Where one turn sends some rows of the set: a few examples, then the rows asked:
duku: [ 38 -10   1 -16  -8  -2   6   3 -30  22  18  13  -1   0]
sefo: [-3 -5 -3 22 11  2  6 -2 -9 -3 -1  7 13 15]
batol: [10  9 -4 10 15 -4  9 10 -7 -3 -5 22 -6 16]
gotov: [ 30 -12  -3 -30  -4   2   9   0 -24  16  16  17   2  -1]
rulu: [ 19  -6  -5 -22  -9  14  15   5 -26  21  28  10   3  -1]
bibun: [  2 -14  -2 -12  -4  15  -3  24 -27   6   8   6 -12  18]
sil: [ -9 -11  -4  -2 -13  17   7  11 -37  10  11  30  13  -6]
bazaz: [  1 -14  -8  -2 -10   1  -3   1 -40   1   2  36  14  -7]
Gon: [ -2 -11  -8  -4  -9  13 -10  14 -30   3  15   3  -7  21]
zilok: [ -1 -10  -7  -6  -7   9   8  18 -42   6   8  36   6  -7]
zeful: [ 13 -16   3   2  -7   0 -15  15 -33   6   1   8  -9  19]
Sopi: [ 24  -2 -15 -19  -9   5   8   4 -34  13  31  14   1   1]
Naz: [ 15  16 -10   9   5  -2  11 -12  -5   6  16  12   5  12]
zigo: [21 11  0 -3 15  1 23  3  1 10  6 16 -2  9]
duteb: [ 6 -3  0 11 11  4 26 -6 -9 10  4 20 24 -5]
gur: [  5 -13   1   8 -14   2  -2   3 -43  13   5  33  14  -9]
gud: [  7 -17  10   0 -10   7   8  12 -36  19  -1  33  12 -10]
barif: [ 16   0 -10  12  16  -8  21  -1 -18   0   3  27  16  -6]
zodel: [  7  -7  -1  12  21  -3  12  13 -10  -4 -10  14   3  12]
Zik: [ 3  8  4  8  8  9 25  0 -2 13  1 27 12  0]
Nokip: [  5 -20  11   1 -11  10 -10  12 -25  14   1   1  -4  19]
giri: [ 22 -10 -10 -19 -13   3   1 -15 -26  14  25  11  11   1]
zubo: [ -4 -20   5 -12  -8  12   7   6 -29  13  -3  34  16  -9]
zodil: [23 -3  0 -1 18  0 22  0 -1 10  8  2  6 10]
Bufas: [ 11 -18  -4 -13  -2   1 -14  13 -28  -2  -1  11 -10  19]
Bepuf: [ 29  -9   0  -9 -15   3   2  -8 -28  24  25   7   6   2]
lop: [ -1 -21   3 -10  -9  14 -13   3 -19   6   4   2  -1  20]
kefud: [-4  8  2 16  6  8  9 -2 -1  4  3 12  6 17]
lobop: [ 10  15 -11  15   9  -6  14  -3 -16  -1   5  33   8   1]
tob: [ 22   2 -12   8  14  -9  12  -9 -10   1  15   2   8  12]

zigo -> Zik
tob -> barif
Sopi -> zilok
Where do these go?
zeful -> duku
giri -> bazaz

Where one turn sends some rows of the set: a few examples, then the rows asked:
konoz: [  7   9 -21  -6 -18   3   0 -14   4   8   6  17  -1  17   6  14  -6  22
  13]
Bafaf: [  2  12 -23  -3 -15   0  -5  -6   0   6   9  14  -4  19   0  14 -11  25
  10]
Kito: [  3  14 -20  -9 -19  -1  -1 -11  10   4   8  16   3  20   4  11  -8  22
  12]
lirul: [  6   9 -20  -9 -20   1   1 -14   6   8   7  18   0  21   4  13  -7  20
  10]
liti: [  4  14 -23  -6 -18  -3  -2  -9   2   7   9  17  -2  20  -1  11  -8  20
  10]
pul: [-12  -6   1  -9  20  -4   4  18   1  -9   5  -2  11  12  -1   5  20  -4
 -13]
zod: [ 10 -12  28   2 -12   2   4   3   2  -9 -11  -5   4   2  15  -8   7   5
   4]
kar: [  3  17 -25  -7 -16  -1  -3  -8   4   5   9  16  -1  20   1  11  -9  21
  10]
subul: [ -1 -17 -10  -8   3   3  -2  17  -5  -9   4 -12 -20   0   2  -5   2 -16
 -13]
sul: [  4 -22  15   4 -10   5   7  10   5  -9  -5  -6  -6  -3  16 -17  11  -2
  -4]
maki: [ 11 -17  -5 -14   6  -3  -4  14 -12  -3   2 -10 -14  -9  -1   0  -5 -14
  -8]
Veso: [-13   2   1   3  20   5   6  16   2  -7   6  -2  12  19   2   0  24  -4
  -7]
mam: [-25  -2   3  -2  18   4   3  14  -2  -6  14  -7   1  16  -3   0  15   0
 -10]
tovu: [ 13  12 -11   2 -19  -7   3  -4   9   5  12   7 -13  26  -1  18 -19  10
   5]
mes: [  0 -17  22  -2  -7   9   3  -1   6  -7  -6  -1   8   3  19 -17   7  -3
  -7]
zaris: [  7 -17  24   6 -15  -1   7   2   5   0  -5  -1   7   5  21  -7   6  -3
   8]
zomi: [-16   3   0  -2  13  -6   0  20   4  -8  10   0  14  25   5   4  15 -11
  -7]
pizut: [  5  11 -11  -3 -13  -5   7  -6  13   4  12  11  -6  34   0  24 -10   9
   1]
Beted: [  0 -18  -6  -6   1  11  -8   7 -19  -1   1  -5 -16  -2   4  -7  -5 -17
 -13]
Zasa: [  5  16 -19 -11 -19  -3  -1 -12   9   3   8  17   2  22   1  11  -9  21
  10]
dimu: [-16  -5   2   1  14   5  -3  16  -4 -14   6   3   8  13  -3  -1  21  -4
 -14]
mar: [  5  17 -24  -3 -15  -2  -5  -9   3   5  11  14  -1  18   1  11  -9  22
  11]
tuduz: [  6 -16  23   4 -11   2   0   2   3 -12  -4  -4   7  -7   8 -16   7   4
  -4]
nafuv: [ 13 -10  21   6  -8   3   7   2   6  -4  -6  -9   4  -5  12 -16   5   1
   8]
vozeg: [-16   2   1  -3  16   2  -7  16  -1 -12   8  -3  10  15   1  -9  10 -10
 -17]
zul: [  5  15 -20 -11 -17  -1  -2 -11  11   2  10  15   5  21   5  13  -7  21
  11]
sif: [  4   7 -18  -9 -18   4   0 -12   7   7   5  17  -1  20   7  16  -8  25
  11]
bivod: [  6  10 -21  -7 -19   2  -1 -12   3   9   5  17  -1  18   5  11  -9  22
  12]
zekib: [-15   5   5  -4  17   0   0  19  -2 -13   2  -1  10  24   0   6  18  -3
 -11]
nufav: [  5 -14  -9  -6  -3  -1  -9  12 -15   2   5 -10 -19   5   4   3  -9 -23
   0]
Pigus: [  8 -13  -5 -16   1   3  -9  11 -16  -5   0 -11 -20   6  -1   7  -8 -17
  -3]
ful: [  3  14 -18 -10 -15  -1  -5  -7  11   2  11  14   5  22   2  13 -12  25
   9]
zimib: [  8 -14 -13 -17   6   7  -3  10  -8  -3   4 -13 -16   0  -1   3  -5 -22
  -3]
fub: [  9 -16  21   1  -3  -4   9   6   0  -4  -7  -1   5  -8  12 -10  12   6
  -1]
voko: [ -3 -21   0 -16   2   9  -2   5 -10   0  10 -15 -21  -3   2  -1  -7 -11
  -5]
Siti: [  9   9  -5   8 -18  -4   8  -9  10   8   8  14  -7  29   4  20  -8  16
   6]
nuzo: [ -5 -13  26   0  -5   4   7   0   6  -6   3 -10   2  -3  11 -16   6   8
   1]
ruta: [  1 -23  -6 -17   0   8  -8   6 -10 -10   4  -6 -15  -2  -4   1  -1 -17
 -12]
muma: [-13  -8   3  -1  10   2   5  20   7 -16   5  -4   4  15   5  -9  21  -6
 -15]

Pigus -> zod
maki -> fub
Where do these go?
sul -> muma
liti -> lirul
zimib -> nafuv
ruta -> tuduz
ful -> Bafaf
Siti -> pizut
voko -> nuzo
zaris -> zomi
mes -> vozeg

Where one turn sends some rows of the set: a few examples, then the rows asked:
lum: [  1  13  17  -1  -7  -6   6  12  21  21  -1  16  12  -8  -2 -28  -1 -23
   0  -1  -1  -1  -4 -15  -6]
meko: [ 18 -11  14  -3   2  -2  -1   7  22  -1  -6  18 -18   7  -5   3  -1 -10
   0  13 -31  14   4  -7   3]
Kep: [ -3  13  12  12   3   0  10  -3  17  11   8 -27 -12  -3 -15  17  -5  12
   3   6 -26   2   3 -19  -2]
gelan: [ 18  10  22 -10 -14  -6   7  22  16   1  -2   7  -4 -19 -10  34  14  -9
   5 -19 -15  13  20 -17   1]
teb: [-10   8  21  -1  -6  -7   0  18  31  19 -12  15  15   0   8 -22  -4 -18
  -2   5  -2  -6 -12 -12  -9]
rori: [ 21  28  15   5  -6   6   6   8  18  21  11 -35  -2 -12 -24  20  -4  -8
   1  11 -18   1  12  -9   0]
Kopop: [  9  16  24   5 -10   0  10  18  23  22  -5 -41   4  -6  -1  27   6   7
   6   4 -27  -1  -2 -17  -5]
geb: [ 22 -10  24  -9  -9   0   4  24  26  10 -20   2  -1  -7  24  10  10 -15
   8   3 -39  12  -2 -12  -9]
vaso: [  8  10  14  -4 -11   3   5  24  31   6  -9  13   1   5  -2  45   2   2
   4  -8 -16   0  15 -16  -3]
boviz: [ -7  10  13   8  -1  -2   8 -15  17   1  -2 -18   8  -3   1 -14  -3 -16
   9  10 -20  15  10 -13 -12]
Ret: [  2  10  18  10  -6  -2  13   0  32  16 -14 -26  21  13  20  -2   7 -10
  16  13 -13   7   4 -16 -14]
Govol: [ 48   7   9  -8 -10   5   7  18  25  22  -3  10  -4   4   1   6   0 -29
   6  10 -25   8  11  -8  -8]
leze: [ 22  34  18  -5  -9 -16   0  39  24  -1  -3  -5   8  -8  -6  -8   6  13
  -7  -6 -22   7  -3 -10  -6]
nemi: [ 17  11  12   2  -3 -23   7  12  27  10   2  11 -11  -7  -3  39   0 -16
  -4 -17 -21   7   5 -19 -14]
tusi: [ -3  12  21  -8 -12   6   2  22  27  19 -14  12  23  -9   8 -21  -2 -23
   5   3  -1  -6  -1 -12  -6]
Lon: [ 13  29  14   1  -7  -4   4  39  21   1  -2   7   8   2  -4  -7  -2  32
   6  -1 -26   0  -1 -18  -5]
bagil: [ 12  21  14  -3 -12   9   4  -1  26  11  -8 -23  22   5  -3  -4  -1 -23
   9  17  -4   7  22  -3  -1]
tatez: [ 21  39   4   4  -2 -12   2  32  26   1   2   4   5  -6  -4  -5 -18  12
  -8  -4 -31  -1  -4 -15 -16]

tatez -> leze
vaso -> nemi
Kopop -> Kep
Where do these go?
tusi -> teb
geb -> meko
boviz -> bagil

